name the system of each run
Rudul, path 1 (8 x 18)
[[-16   1  -5  55  -2   0 -13 -14 -40   4   3 -24 -46   4 -23   6 -47 -45]
 [ 44 -12  39  32  -6 -25 -39 -14 -44  11  42  -2   4  -5  33  10  33  -5]
 [ -3  21 -19  33 -25 -52  19  33  -8  -6   5  15  56  32 -22   3  32 -17]
 [-14 -17  -1  11   1  17 -58 -10  22 -10 -18  34  26 -10 -66  43  12   9]
 [ 38  -4  13 -57   8   3   9   7  45  -8   6  30  29 -10  15   4  29  57]
 [-31  28 -47 -22   1  10  52  18  48 -15 -29 -11 -13  -2 -22 -12 -32  23]
 [ -2  -8  12 -18  11  45 -21 -37   8   9  -4 -14 -63 -51   5 -11 -35   4]
 [ 31  29  12 -16   7 -23  37  -5 -34  15  24 -27 -16  -1  60 -46 -12  -8]]
Dovik, path 2 (8 x 18)
[[-23 -23 -36  -9   3  21  55  23  47 -32 -21 -16 -30  22   6  24 -15  21]
 [  8   5 -15   4  -8  17 -19 -33  33 -26   2   6   0 -79  11  22  42  26]
 [  3  11  23   1 -33 -34  -7  18 -11  27  13  26  55  -5   5 -35  56 -21]
 [-18  14  18 -30  17  11   6  -8 -37  32 -18  -9 -13  17   1 -50 -48 -52]
 [ 11 -35  19  15  17  19 -31   1 -10  11  15 -34 -55  36  12  27 -29  40]
 [  4 -26 -31   5  -7  -4  56  22  41 -48  -3  -3   1  16  27  39  29  18]
 [-17  41 -31   7 -15   4  -4 -32  15 -14  -8  -4  15 -80   5 -14  34  -7]
 [ -2 -11  45  15 -26 -16 -47   4 -32  42  12  24  27   2 -16 -25  30 -38]]
rufut, path 3 (8 x 18)
[[-31   6 -11  28 -21   9 -55   6  30  20  -4  -4  -5 -12 -57  13   7  53]
 [ 49 -30  37 -35  17   0 -13 -10   5 -17   5  56  39   0  -4  26  22 -12]
 [ -9  57 -54  -7  14 -27  36  16  15 -17 -17  -5  35  22 -30  -3 -22  24]
 [ 30  -6  34 -16  -8  12 -17  -4  22  28  18  24 -51 -31 -37 -21 -44  30]
 [ 53  13 -17  18  13 -27  37 -25 -12 -53  18   8   8 -28  32  31  13 -20]
 [-28  30 -20  56 -48 -32  -3  26   6  23   9  -5  -3  -8 -51 -20   2   4]
 [ 29 -29  43   2  19  11 -49 -32 -32  -1   5  37  -3  -7 -28  23 -18 -43]
 [ 16  22 -34  27  23 -37  12  18 -16 -26   6 -22  32  61   0  39   2  29]]
nam, path 4 (8 x 18)
[[-62 -48  10   0 -18  34 -31  16  14  13 -33   7  13  19 -18   8  30 -28]
 [  9 -15  12 -51  34  22 -19 -21  -2 -15 -15   4  48   3  49  18  47   6]
 [-49  26 -26 -44  -1  26  22   4  26  18 -29 -33   0 -16  28 -46   7  16]
 [-12 -33  27 -14   6  41  -7 -33 -20   6 -10  -8 -41 -34  33 -17 -10 -58]
 [ 27  19   1   9  -1 -23  23  -8 -26   1  30 -39  -7 -14  79 -19  31   5]
 [-41   4 -14  39 -42 -20  42  26 -13  13  -5 -16 -10   7   3 -36   5 -57]
 [  0 -27  27  33   5  -9 -39  -7 -57   4   5  -6  22  36  16  23  24 -49]
 [-15  -2  -3 -13  -8 -22  15  45   7  14  -2 -16  45  63  29  -6  43  30]]
nizar, path 5 (8 x 18)
[[-37 -33  24  42 -39  16 -26  -1 -14  29   1  -7 -44 -20 -15 -16   0 -44]
 [-18  31 -41  -3  21  18  -3 -26   1 -16  -9 -61 -11 -23  52   8  16  37]
 [-17 -18   1 -16 -19  13 -16  30  61  13 -11  25   8   7 -52   9  10  57]
 [ -4 -45  19 -29  36  48  -7 -30 -13 -17 -25   6 -26   5  11  22 -29 -45]
 [ 51  14  -2 -37  16 -21  33   1  14 -27  15  14  40  -2  45   9  34  33]
 [ -3  -2  19  -6 -29 -19  25  24   7  17  -7  54  12   2 -53 -33 -19 -52]
 [  3  28   4  10  28  -8 -28 -35 -69   7   1 -31  15   4  34  -9  -3 -42]
 [  8  24  -7  22 -30 -41  16  44  13  29  29 -24  -1  29   6 -23  14  60]]
nam, path 6 (8 x 18)
[[ 51 -39  44   5   6  -5  -7   0  -7  -3  21  43 -28  16 -35  24 -39 -16]
 [ 35  31 -38  21  14 -32  14   8  17 -30  17 -14  10  17  -9  39  -4  68]
 [-24 -12  -5  20 -34   6 -12  16  44   8 -10  35 -13 -20 -79   4 -11   5]
 [ 56   4  19 -21  36  -2 -35 -35  -8 -23   6  41  29 -15 -24  36  -9   8]
 [  8  50 -22 -26   4 -12  14  17  34  18   3  -6  -4   0 -28 -27 -31  73]
 [ 10 -28  13   2   5  27   3 -15  13 -11  -6  28 -55 -19 -47  14 -58 -24]
 [ 63  19  -2  22  11 -23 -14 -21  -1 -20  39  -5 -12 -28  13  31   6  54]
 [ -1  28 -19  19 -40 -31  40  28  36   6   6  28  -6 -20 -55 -26 -19   4]]
Dovik, path 7 (8 x 18)
[[ 12  32   5   7 -16 -20 -45  13  14  37  24 -10  13  -5 -18 -14  19  79]
 [ 19 -22  22 -25 -16 -11  56  22  14  -4  -3  55  -2   9 -23 -22 -22 -52]
 [ 37  45  -7 -13  43  -2 -20 -40 -31  -1  14 -32 -16 -16  24  -3 -30  33]
 [  9 -21   3  59 -45 -38  24  45  11   6  29   6 -23  28 -24   9   2  10]
 [ 12  15 -29 -12  38   6  28 -39 -14 -54 -22  10  18 -21   8  27 -15 -51]
 [-17  35 -15  47 -14 -20 -58   3 -12  27  13 -27  12   0 -31   3  16  46]
 [ -8 -38  13 -12  -5   4  24  18  11 -12 -22  54  20  29 -47  12 -13 -56]
 [  8  43 -17 -40  51  18 -36 -30  -3   0 -13 -23  13  -4   1   2 -24  52]]
nizar, path 8 (8 x 18)
[[ 34   6   9 -50  14 -19  16  18  19 -10   1  40  64  23   4   2  28  23]
 [  5 -20  36 -13 -11 -12  26  16 -26  19  -2  35   3  27 -16 -33 -23 -74]
 [  7  37 -13  20  11 -35   9 -10 -56  -3   9 -33  35  15  48 -10  23 -31]
 [-25  10   2  38 -55 -32   2  45   7  41  18 -12   1  16 -16 -35  24  19]
 [-65 -13 -22  37  -3  29 -23 -11 -19   4 -24 -49 -30   7   3   9  -7 -29]
 [-12 -15 -11  -6  -2  20 -23   2  32  -3   2 -34   1  -7  41  23  52  71]
 [-31 -41  -1 -35 -11  40  26  19  59  -7 -31  23 -21  -4 -25   2  -9   2]
 [  6 -14   7 -51  45  31 -16 -36  -8 -27 -28  18  38  -8  23  24  16 -28]]
rufut, path 9 (8 x 18)
[[ 34   0  -4  46 -26 -54  48  23 -11 -22  27  23  10  14  -4  10  12 -35]
 [-31  13 -20  46  -6   4 -36 -12 -10   2 -15   2 -14  -8 -72  16 -35 -24]
 [ 50 -24  33  14  21 -11 -54  -9 -20  -3  27  15  12  27  -9  46   8  30]
 [ -3 -11 -29   8  -3 -21  46  37  30 -34 -13  24  26  47 -33  35  -1   3]
 [ -9   9 -12 -15  11  29 -41 -17  39  -1 -17  16 -13 -34 -63  15 -27  44]
 [ 72   9  18 -23   9 -26   7  -6  12 -19  29  38  31 -18  14  15  26  31]
 [ -5  43 -34  10 -21 -33  53  19  18 -10  -7  23  13 -11 -46 -23 -26 -20]
 [ 31  21  19  15   9   1 -44 -35 -20  16  19   9 -36 -42 -39  -5 -45   4]]
Rivu, path 10 (8 x 18)
[[ 35  12   8 -42  42  -7  22   0 -26   0  10 -28   2  43  57 -10 -17  23]
 [-44   8  -3  30 -54 -12  17  35  13  39   2 -14 -29  -4 -23 -48  -6  -9]
 [  4 -20  -5  20  31  22  -6 -45 -35 -37 -10 -13 -23 -12  21  38 -17 -56]
 [  6   3   9  16 -12 -35 -12  34 -18  21  23 -25  32  54  33  -1  45  37]
 [-59 -11 -21   9 -25  20   2   3  25  -9 -39  22  17 -22 -43   1  16 -50]
 [ 17 -21   6 -31  54  33 -36 -24  -5 -18  -8 -20  -1  24  28  46  -5  37]
 [ -5 -18  17 -17 -46 -13  36  51  43  27  12  15   0   9   9 -35  34  28]
 [-24  19 -36 -12  17  35  19 -40  13 -30 -30 -16 -25 -56   7  -1 -22 -26]]
Rudul, path 11 (8 x 18)
[[ 10  23  -5 -57  57  10  15 -13 -24  -6 -23  -9  20  39  16 -10 -40 -10]
 [-20 -33  13  16  -7  12  -5  30   0  29   6 -37 -55  54   1  -3 -31  29]
 [ 29 -39   9  35 -12  -6  36 -11 -11 -37  20   6 -35 -18  35  27  10 -46]
 [-34  28 -30  33 -10 -12 -20 -10 -24  -2  -5 -42  35 -12  38   0  57  -8]
 [-26 -16  34 -17 -24   3 -25  12  -4  35 -16  43  35   3 -36 -31  18 -49]
 [ 26  -9   4 -40  54   7 -12  -8  -7 -25 -15  19  39  50  -9  42 -15  12]
 [-19 -34  -7   1 -18  10  14  43  48   6   1 -19 -26  37   5  13  11  64]
 [ -3 -24 -14   1 -12  23  46 -17  30 -43 -11  13 -32 -54  17  14   7 -38]]
Rivu, path 12 (8 x 18)
[[-43   4 -33  47  -3 -10 -32  12 -14  -7 -13 -31  34  37 -10  34  34   8]
 [-22 -57  17  -2  -6  29 -41   3  21 -10 -20  28  27   8 -16  41  46  -9]
 [ -2 -12 -17 -56  23  21  22  11  47 -27 -25   7  32  17  19  22  25  44]
 [-21  -3   1 -38 -17  33  -1   5  56  23  -8  -7 -31 -40   6 -30   5  53]
 [ 22  -5  21 -44  11  25  32 -25   1   0   3  -1 -40 -42  49 -35 -17 -22]
 [  0  43  -2  -2  -2 -22  25   6 -33  33  13 -46 -19  10  42 -57 -19  -1]
 [-32  -5  10  43 -20  -3  -8  -3 -45  25  -1 -16 -29   5 -10 -24 -20 -69]
 [ -2 -20  -5  37  22 -14  -4   1 -50 -21   0 -23  12  60  17  42   1 -35]]

runs to name
path 13 (2 x 18)
[[  3   8 -14 -12   0  28 -25 -20  45  -7   3 -15 -22 -54   7  14  17  71]
 [ 35  -4  40 -50  -8   6  14 -12  12  13  14  32   2 -49  34 -41  19  -9]]
 -> Rivu
path 14 (2 x 18)
[[  5 -57  56  -4 -30  20 -24   9   7  31  19   7 -27 -14  33 -15  38   1]
 [-17  22 -34 -33  14  -1  65  -1   2 -29 -26 -12  25   3  42 -17   7 -37]]
 -> Rivu
path 15 (2 x 18)
[[-26  -3  -8 -58  39  27  -1  -4  -2  -5 -35 -19  43  35  39   3  20   4]
 [-24   2   3 -57   0  21  23  25  34  32 -13 -23 -13  17  27 -45  -3  45]]
 -> rufut
path 16 (2 x 18)
[[  7  -3 -19  49 -39 -26  16  31  41  -7  23   7 -25  -3 -42  20   0  43]
 [ 17 -17   8  12  -5   9 -29 -30  13 -27  -4  51  12 -51 -46  36  11 -30]]
 -> rufut
path 17 (2 x 18)
[[ 55 -25  41 -26  -6  -8   6  23  31  14  29  38 -20  13 -17  -1 -16  47]
 [ 19   3 -17  12  23  -7  41 -20 -20 -44 -10  20 -11  -3 -18  21 -44 -65]]
 -> nizar
path 18 (2 x 18)
[[ 11  -1   0  26 -44 -43  52  35   4   0  26  -2  11   5  39 -21  47  -8]
 [-53   3  -6  10 -10  24 -18 -19 -13  13 -32   3 -10 -27 -39 -20 -21 -65]]
 -> rufut
path 19 (2 x 18)
[[ 38  -7  34  17  -8   7 -28 -31 -14  14  30   9 -56 -52  -8  -9 -27  -5]
 [ 61  33  -5  19 -10 -54  50   9  -6 -13  40   9  -6  -8  11 -10 -12  11]]
 -> nam
path 20 (2 x 18)
[[ 11  50 -13  55 -32 -48  -4  -1 -25  15  33 -19   1 -29   0 -24  14   2]
 [ 10  -5  26  21 -20 -37  12  28 -27  21  11  35  12  38 -41 -19 -19 -51]]
 -> nam
path 21 (2 x 18)
[[-12   0  29  29 -12  -1 -84 -13 -30  40   8   2  11  -6 -32  -4  15  -4]
 [ 26 -26  20 -14  30 -15   7  12 -31 -14  -3  18  36  72   8  28  -2 -27]]
 -> rufut
path 22 (2 x 18)
[[ 24   5  16 -14   8 -13  41   5 -28  14  23 -36 -32  19  70 -34 -12  -3]
 [-21  28 -44  38 -20 -39  24  29  14 -19  -9   5  43  20 -39  14  19   1]]
 -> nizar
path 23 (2 x 18)
[[ 29  29   2 -51   1 -26  33  19  24   0   1  40  55   3  -3 -25  17  16]
 [-37  26 -26 -12  31  25 -14 -15 -11   5 -34 -20 -17  12 -41  -7 -65 -12]]
 -> nam
path 24 (2 x 18)
[[ 45 -30  51   9  -8  -8  -8 -20 -36   4  31  18 -14 -23  39  -5  18 -46]
 [-37  25 -43  47  -4 -28  21  13 -33 -13 -11 -36  21  36   5   6   5 -37]]
 -> rufut
path 25 (2 x 18)
[[ 24 -24  14  59 -26 -42 -10  22 -16  -8  30  23  16  28 -21  35  28 -10]
 [-23  39 -45 -15  33  -4  31 -12 -16 -31 -37  -4  36  15 -13   2 -25 -43]]
 -> Dovik
path 26 (2 x 18)
[[ 18   0   7 -35   6   1  63  22  15   9   6  -9 -46  22  19 -34 -50  13]
 [ -8   3 -24  45   9   9  11 -21 -24 -15   4 -49 -63  -8  16  15 -40 -16]]
 -> Rudul
path 27 (2 x 18)
[[ 13   5 -26  18  25   7   0  -1  15 -19   2 -21 -45  21 -30  38 -56  49]
 [ 36 -36   6  23 -24  -1   4   4  45 -27  25  24 -24 -31  -3  42  28  38]]
 -> rufut
path 28 (2 x 18)
[[ -2 -24  38 -45  24  29 -52  -7 -14  29  -5 -14  18  26  38  -5  27  26]
 [ -8 -28  -1 -18  -8 -10  69  46  14  -7 -11  10   1  63   8  -7 -11 -22]]
 -> Rudul
path 29 (2 x 18)
[[  6 -22  27 -16  43  28 -35 -28 -47   8  -3 -30 -21  29  38  10 -22 -16]
 [-18 -21   6  14 -34 -27  44  57   2  20   7 -11   3  59  17 -23  18  -7]]
 -> Rivu
path 30 (2 x 18)
[[ -2  -7 -12  29  -2  16  21 -33 -14 -25   5 -33 -53 -48  46   7  -2 -34]
 [-25  -5   3  56 -41 -17 -28   7 -20  21  18 -30   3 -10  27  -5  59  -9]]
 -> rufut
path 31 (2 x 18)
[[ 41  25 -19 -35  40 -15  29 -12  -1 -40  -2   5  47  12  35  23  14  12]
 [ 21 -13  39  -6 -35 -30  13  31   8  26  14  58  19   9 -41 -29   2 -26]]
 -> nizar
path 32 (2 x 18)
[[  7  45 -45  17  11  -6  -7 -14  19 -16   9 -41 -10 -23   9  17   2  73]
 [  4 -20   9  35 -50 -23  16  18  24  -9  10  51  11 -29 -39   5  30 -36]]
 -> Dovik
path 33 (2 x 18)
[[  6 -26  -3   5 -12  -3  69  28  18 -13   2   6 -50  24  -7  -3 -46 -22]
 [ -5  -1 -22  41  14  19 -23 -42 -20 -26   5 -46 -37 -33  37  36   7  -2]]
 -> Rudul
